Some points, one per row:
-42   4  20 -18 -42  -6  77  -5 -77  48  12 -10 -37   3  -7 -42
 -2   1  49  14 -32 -19  21  14 -16 -42  47  46 -28  33 -21 -13
 37  17   8  -6  35 -76 -28  22 -40 -81 111  53 -49  85 -51 -22
-26 -27  72 -10 -61 -14  78  -7 -69  24  37  14 -23   8  12 -70
 55  31  36  25 -19 -73  -2   3 -35  26  37  70 -46  55 -26 -13
 26  22  47  33  53 -22 -49  -3   0 -42  22  39  -6  38   6  21
  5  29 -12 -22 -23 -31  19  61  15  -7  10  -4   5 -17 -18  30
 15 -12 -63  -6  34  10  25 -10  -5   1  -9   9   7 -19  19  13
 45  24   1 -30  38 -26 -65   1  29 -10 -16   9  -5  34  25  24
  1  14  -4  -2  39  10   5   8  -7 -18  10  17 -17   3 -10   8
-90  30 -19   5 -42  14  52 -25  26  29 -23 -92  53 -92  37  -5
 10  -2 -16  26   3 -53   5  13   4 -52  33  37 -76  16 -10  -2
  9  -4 -18   8  -4  -7   9  -3 -32 -14  32   7   5   6  -6  14
-42 -28  14 -28 -25  -3  35  -9  20   5  19  -8  10  -5 -18  -2
-35  33  10 -14 -24 -33  80   3   5  -3  19 -19  23 -27   8 -12
-46 -59  13 -21 -68  33  69 -18 -67  59  10 -12  -4  12 -29 -41
-81  43  10  19  21 -43  50  -9  17 -46   1 -38  19 -33  42  69
-87  18 -44 -11 -38  17  39  26  18  23 -53 -73  71 -86  35  26
 19 -16 -14 -12 -32  32   3  -6  -1  24 -35   4   0   3  -9 -33
-13  49 -43  23  40 -29 -57 -31  45 -74  15 -32 -16   9  48  34
 -2 -14 -21  -3   2   5 -31  -1 -12 -24  -4   8  13 -11   7  10
 25  12 -14  39  46  25 -59  -2  41 -11 -31 -24  11 -10   1   9
 28  22  45  33  50   6 -21  11   0 -38  41  58 -14  31 -22  31
 19  -9   8  15  28  -8 -49  -9 -24 -17  -1  41 -17  33 -21 -30
 24  -1  13  13 -17 -14  -9   3 -34 -17   1 -17 -37  23 -39 -15
 22  23  -3  23  63   1 -52 -10  37 -18  -9 -30  24 -17  24  51
 25  21  10  -4  -1  17  -5 -15 -60  17  17  21 -33  -4 -33 -13
-29  27 -11  43  31  19  -3  -4  38 -13 -32 -30  12 -11  16  26
 99 -13  17 -63  14  -1 -57  10 -23 -29  26  84 -33  48 -41  26
-12 -28 -23  27  -3  69  23 -14   5 -11 -25   3  12 -21  -5  13
-22  40  -9  12  38 -22 -20 -29  14 -22 -13 -28  23 -24  12  24
-24   9 -48   5  -3 -63  38  14  36 -58  49  18  46 -11  25 -21
 16 -29 -45  -3 -38  16  24 -12   9   6  -1  11   4 -17 -34  -7
Here are 16 more points, each followed by its number:
-15  47  -5  30  33 -54  -5  12  70 -85  21  -5   4  -3 -14  24 0
  3  64   8  47  26 -23  -3  26  33 -12  34 -21  23  32  -2  63 1
-42  45   7   8  31 -46   3  20  34 -47  45 -19  -3 -11  22  19 2
  6  52 -31  43  25   9 -30 -27  32 -26  48 -38  14 -33  14  35 3
-80 -28  18  29 -70 -53 113 -63 -38   4  22   6  55 -10  15 -59 4
 -6  10 -19  -5 -13  19  30  20 -72  56 -12 -44  18 -21 -25  -1 5
 -3  -3 -32   9   5  -3  12   2  16  43  -5 -23   3  -7  -1  21 6
 38  -4 -19 -35  -4  23  -4   5 -37  51 -17  36 -63  11 -40   9 7
 21  23  17  35  48 -22 -15   1  21 -35 107  39  -6  30 -24 -12 8
  37   37  -25    9   63  -13 -101    4   27  -64  -34    4   16  -10   35   26 9
 14   0 -30   3 -47  12  27 -88 -34  43 -51 -26  38 -69  38   4 10
 19  27 -32  -2  35 -28  -9   2  18 -31  26  -9  -2   3 -23  12 11
  4   4 -15  11  34 -32 -24 100   6 -49  44  27  76  45  -6  -7 12
 34  -2  -9  -5  -3  26 -26   9 -35  39   4  35 -33  34 -36  -2 13
  9 -68  69 -42 -51  28  14   0 -99  37  48  33 -39  64 -33 -32 14
  8  20  19  21  47 -23 -34  -6  11 -76  46  39  -2  49  14  -3 15
Which of these numbered points is nearest to each point below, looking only along the 3 directions in which the first points spread most? Its number follows each.
  3  30  14  12  28 -43   0   5  38 -48  32 -31   3  20  20   0 > 1
 -4  29  -2  13  22  12 -83 -34  33 -28 -48   5 -10 -19   1  22 > 9
-10   8  31   5  19  18  -9  -2  60 -58  -5  -7  28 -24  17  14 > 3
-49  48 -16 -14  22 -21   5  30  40 -32 -27 -59  33 -37  23  24 > 3
-77  53  -4  11   4 -73  51 -13  40 -64  11 -37   6 -32  18   5 > 2
-55  -8   6   1 -13  15 -34  10 -29 -12 -30 -14  23  -4  16  -4 > 6
-16  13 -36 -14  -3  29  40   1  11  73 -63 -34  34 -65  49  11 > 10
 12   5 -26  41  22 -25  11  -2  14 -55   7 -26  14 -21  10   3 > 1
-17 -24  42 -13 -29  -6  82  -8 -48  25  47  56  -8  19 -66 -21 > 14
-68 -23  20 -31 -80 -29  45   2 -59  39  -1  13  24 -26  -8 -34 > 4
 18  35 -37   8  46 -28 -23  11  56 -30   3  12  37 -10  15  45 > 3
 65 -13  25   2  10  10 -25   9   4  -6   7  27 -34  33 -20  -6 > 13
-39 -12 -47 -10 -25  39  23  -8  19  35 -61 -56  23 -26  21 -20 > 10
-28  -3 -41 -22 -31  36  35  15   0  67 -76 -37  35 -48  -5   4 > 10
 -47   19  -62  -37  -82  127   58  -16    1  101 -102  -90   70  -84   20   14 > 10
-30  27  10   1  26  20   3   0  54   5 -26 -17  26  -9   6  -4 > 6
-30 -31   6 -16 -69   5  64   2 -35  42 -63  -3 -14  27 -11 -39 > 5
  69  -40    0   16   10   14 -111   -2   24    0  -12   47  -20   13   -1   18 > 13
  10   -1  -43    3  -20   51  -26    9   -5   43  -85 -100   20  -36   21   10 > 10
 61   1  15  17  90 -48 -47  -7  26 -67  21  30  -8  57  -9  24 > 15
-32  -5 -32 -44  -9  31  28 -14 -21  58 -26 -34  28 -56  46 -18 > 10
-53  15  16  10  39 -16  22  33  36 -25  15  -6   5 -24  40  14 > 2
 -5  11 -19  10  17   2  17 -20  33   0 -54 -43  -5  15  47  -8 > 6
 95 -24  56  18  36  35 -59   7 -32 -66  15  66 -60  66 -40  -9 > 13
-55  28  -2  18 -34  -6  59   2 -15  10  38 -46  -2  -4  14  13 > 4
  5 -54  42  11 -41  12  30 -10 -53  48  31  47 -34  43 -30 -21 > 14
 50 -10  38  22  29 -35 -41   6 -40 -58  65  61 -35  76 -49   0 > 8
 12  29   0  34   7 -18  -9   6 -10 -14   5  -2  10  -7  -4  -1 > 11
